In the rows, zero is written as 128.
The same turns and mirrors carry the whole set onto itself, and each row onto the other rows of its family. Which rows share a family with each named row? Give them in list order.
These 18 rows form 3 families of 6 rows each.
K_310: [158 142  82 143 181 125 146 125 154 160 140 112 129 156 104 134 120]
K_386: [156 149  83 144 182 126 141 134 150 165 130 117 126 162 110 128 118]
K_266: [137 176 115 127 159  90 127 150 128 175 130 104 136 141 120 149 142]
K_180: [174 143 142 135 139  97 139 120 125 127 146 132 117 145 150 122 123]
K_478: [152 133  86 129 150 117 154  97 164 162 144 129 113 118 111 144 111]
K_636: [132 169 110 143 154 101 122 147 128 179 127 103 133 152 114 145 136]
K_618: [157 149  81 136 177 126 145 126 162 172 131 123 127 149 117 119 114]
K_170: [165 139 131 135 134  91 140 131 123 126 138 138 114 146 159 123 125]
K_57: [150 133  91 135 120  94 157 120 127 143 109 128  93 135 151 125 118]
K_179: [175 143 133 145 124 101 150 114 123 135 139 132 111 148 151 121 126]
K_496: [146 138  86 130 118  99 156 113 126 143 109 117  90 126 142 136 117]
K_936: [153 135  97 129 125 105 147 117 117 133 114 121  88 132 153 144 115]
K_974: [170 161 143 116 153  89 158 135 116 143 141  98 142 121 120 131 122]
K_293: [161 173 140 114 151  95 149 138 110 150 135  96 137 120 120 136 118]
K_938: [158 163 139 127 151  83 156 136 113 152 143  93 143 128 106 135 127]
K_201: [140 126  88 129 157 121 143 111 157 156 139 124 110 113 103 137  98]
K_833: [134 171 120 140 152 103 122 145 123 179 130  94 129 138 107 142 130]
K_12: [141 132  86 125 142 113 151 104 157 163 141 127 107 106 114 141 105]

Same family as K_266: K_618, K_179, K_936, K_938, K_201
Same family as K_974: K_386, K_180, K_636, K_496, K_12

The same turns and mirrors carry the whole set onto itself, and each row onto the other rows of its family. Which rows share a family with each named row? Give them in list order.
These 35 rows form 7 families of 5 rows each.
K_76: [159 139 146 160 123 126 122 132 116 136 108 119 120 135]
K_312: [108 108  96 123 144 138 134 126 139 144 134 152 122 133]
K_731: [135 122 145 144 134 143 164 140 139 142 136 133 106 108]
K_69: [106 105 102 121 138 149 150 120 138 136 127 150 124 126]
K_9: [148 131 154 167 132 127 128 132 111 130 108 116 120 130]
K_397: [143 127 148 114 135 120 109 138  97 101 107 140 141 135]
K_456: [135 132 147 138 136 139 165 137 138 150 125 139 107 115]
K_705: [141 130 138 116 130 127 104 135  98  95 114 127 143 134]
K_93: [134 123 143 127 134 139 156 131 140 154 138 135 104 109]
K_466: [141 120 147 144 135 143 153 140 141 153 132 132 103 115]
K_54: [137 125 155 134 133 142 155 142 139 149 141 135 106 119]
K_964: [130 129 146 129 128 143 159 140 144 149 128 129 107 110]
K_174: [119 130  91 112 138 137 111 153 116 114 126 145 147 128]
K_292: [125 125  89 118 132 136 113 153 115 117 124 148 152 124]
K_783: [126 119 104 119 139 136 106 155 120 106 136 147 154 133]
K_860: [157 135 153 162 127 129 133 134 116 125 102 122 125 120]
K_758: [138 120 140 130 135 130 104 131 100  92 105 132 145 128]
K_724: [106 108 102 128 138 145 146 120 135 142 138 147 120 139]
K_954: [149 137 148 162 117 123 136 131 120 126 105 113 122 129]
K_406: [102 107 102 117 140 142 142 127 135 150 124 148 122 131]
K_980: [127 125 150 143 132 145 156 143 143 143 139 129 109 109]
K_541: [148 120 141 114 129 130 106 125 101  96 108 137 139 135]
K_341: [100 121 102 122 145 140 149 130 135 146 133 150 121 130]
K_387: [147 124 148 127 130 130 113 126 102  95 109 131 148 141]
K_433: [107 121 101 115 141 137 109 150 114 110 134 144 148 125]
K_10: [155 142 149 158 121 130 135 127 117 136 114 112 123 124]
K_238: [114 106 105 123 142 145 154 131 140 142 138 154 121 134]
K_682: [108 113  97 121 141 144 153 123 138 136 128 152 119 127]
K_210: [142 137 154 165 128 120 128 130 115 132 108 117 120 136]
K_704: [118 114  99 118 134 131 108 160 113 117 130 145 152 128]
K_749: [123 122  93 117 128 142 111 151 118 111 141 142 149 124]
K_521: [118 123  91 114 134 136 118 146 116 111 135 144 150 136]
K_190: [140 116 149 125 129 121 114 135 100  93 108 134 145 136]
K_610: [139 126 147 119 140 127 105 137  96 100 107 133 140 135]
K_558: [154 132 155 154 126 128 121 127 113 130 106 112 116 128]

Same family as K_341: K_456, K_860, K_758, K_433
Same family as K_69: K_397, K_292, K_980, K_210
Same family as K_541: K_76, K_54, K_724, K_749
Same family as K_10: K_312, K_93, K_783, K_387

The same turns and mirrors carry the whole set onto itself, and each row onto the other rows of its family. Which rows share a family with each named row? Give them in list order.
These 15 rows form 3 families of 5 rows each.
K_647: [132 133 132 150 128 158 122 108 152 106 127 154 137 131 126 155 114 126
 125 135 121  95 132 154 100 107 120 145]
K_760: [123 125 134 114 115 165 119 152 128  90 122 151 108 108 139 141 141 181
 138 145 130 132 122 121 145  83 110 129]
K_182: [147 118 139 140 123 161 116  97 141  99 131 169 134 135 138 138 125 131
 125 132 122  94 137 144 102 108 113 136]
K_427: [141 116 130 144 132 159 112 109 138 106 125 166 130 146 133 151 106 122
 130 119 123  91 123 150 108  91 113 134]
K_903: [138 107 105 143  89 135 110 154 125 122 124 125 142 116 113 139 135 129
 104 134 141 129 118 136 143 111 129  89]
K_255: [134 114 109 150 105 127  85 150 130 118 131 136 145 126 104 138 137 146
 107 131 140 131 115 132 134 125 134  85]
K_87: [ 95 121  91 123 151 142 101 140 155 104 119 157 149 131 148 119 107 124
 140 132 138  87 130 108 150 108 108 117]
K_615: [ 95 112  86 120 157 134 103 122 147 101  96 149 144 128 150 120 121 136
 138 129 130  95 122 104 142 119 102 114]
K_926: [127 136 131 126 124 171 117 150 131  99 118 159 119 105 135 151 148 163
 149 155 121 148 127 125 127  84 111 126]
K_986: [125 111 101 143  98 126  97 154 127 112 142 127 144 120 118 148 145 148
 103 140 146 126 121 141 146 107 142 101]
K_577: [134 129  83 137 120 128 123 136 160 106 113 165 135  88 117  95 126 152
  89 108 109 125 119 140 136 106 104 119]
K_718: [118 130 129 133 128 165 119 136 125  89 122 155 116 106 131 155 132 181
 147 148 133 149 121 126 145  86 115 112]
K_484: [141 128  79 132 132 122 127 127 147  99 106 154 146  79 121 103 127 149
 109 112 106 119 115 146 134  83 101 120]
K_365: [133 127  62 126 134 125 123 138 150  99 110 165 126  87 110 108 134 151
 107 113 111 120 130 148 126 105 102 122]
K_609: [ 93 102  84 127 147 138  99 139 145 105 104 166 139 142 159 126 118 123
 136 129 133 109 139 106 141 108 104 117]

Same family as K_365: K_182, K_903, K_87, K_718
Same family as K_760: K_647, K_255, K_484, K_609

The same turns and mirrors carry the whole set onto itself, and each row onto the other rows of its family. Which rows share a family with each named row? Give them in list order.
These 28 rows form 7 families of 4 rows each.
K_852: [150 107 149 144  97 132 101 113 134]
K_106: [151 111 188  98  82 132 115 108 139]
K_267: [177 120 142 104 109 168 142 117 139]
K_314: [143 118 159 142 108 136  95 114 132]
K_982: [139 133 146 103 117 135 127 156 119]
K_835: [167 118 126 104 108 162 139 113 143]
K_717: [171 118 130 100 112 164 140 121 138]
K_612: [148 108 159 148 113 138 105 119 135]
K_992: [147 123 186  93  78 130 122 111 137]
K_996: [141 107 150 144 101 138  99 119 129]
K_888: [144 133 142  98 101 130 119 160 123]
K_531: [137 135 143 102 108 132 132 158 130]
K_889: [146 113 189  90  95 136 131 109 134]
K_597: [150 111 189  94  89 126 113 115 138]
K_342: [175 126 132 104  97 165 133 111 143]
K_50: [145 136 149  97 107 135 126 163 134]
K_733: [180 117 134 107 110 159 138 114 144]
K_933: [172 117 134 107 102 163 146 119 147]
K_283: [147 111 157 138 107 135  97 103 139]
K_750: [151 110 155 141 105 134  96 113 125]
K_594: [154 106 187  90  87 137 119 109 134]
K_46: [147 137 144  97 114 142 129 159 129]
K_868: [143 135 140 103 112 144 122 162 132]
K_555: [148 117 188  92  80 143 125 111 137]
K_557: [155 119 190  93  87 135 118 109 128]
K_660: [166 117 132  93 105 167 140 120 141]
K_34: [142 111 158 139  99 131  97 108 135]
K_887: [142 138 149  95 114 126 125 154 126]

Same family as K_342: K_612, K_888, K_889
Same family as K_660: K_597, K_283, K_868
Same family as K_50: K_314, K_835, K_594
Same family as K_46: K_106, K_717, K_34
Same family as K_733: K_996, K_555, K_887

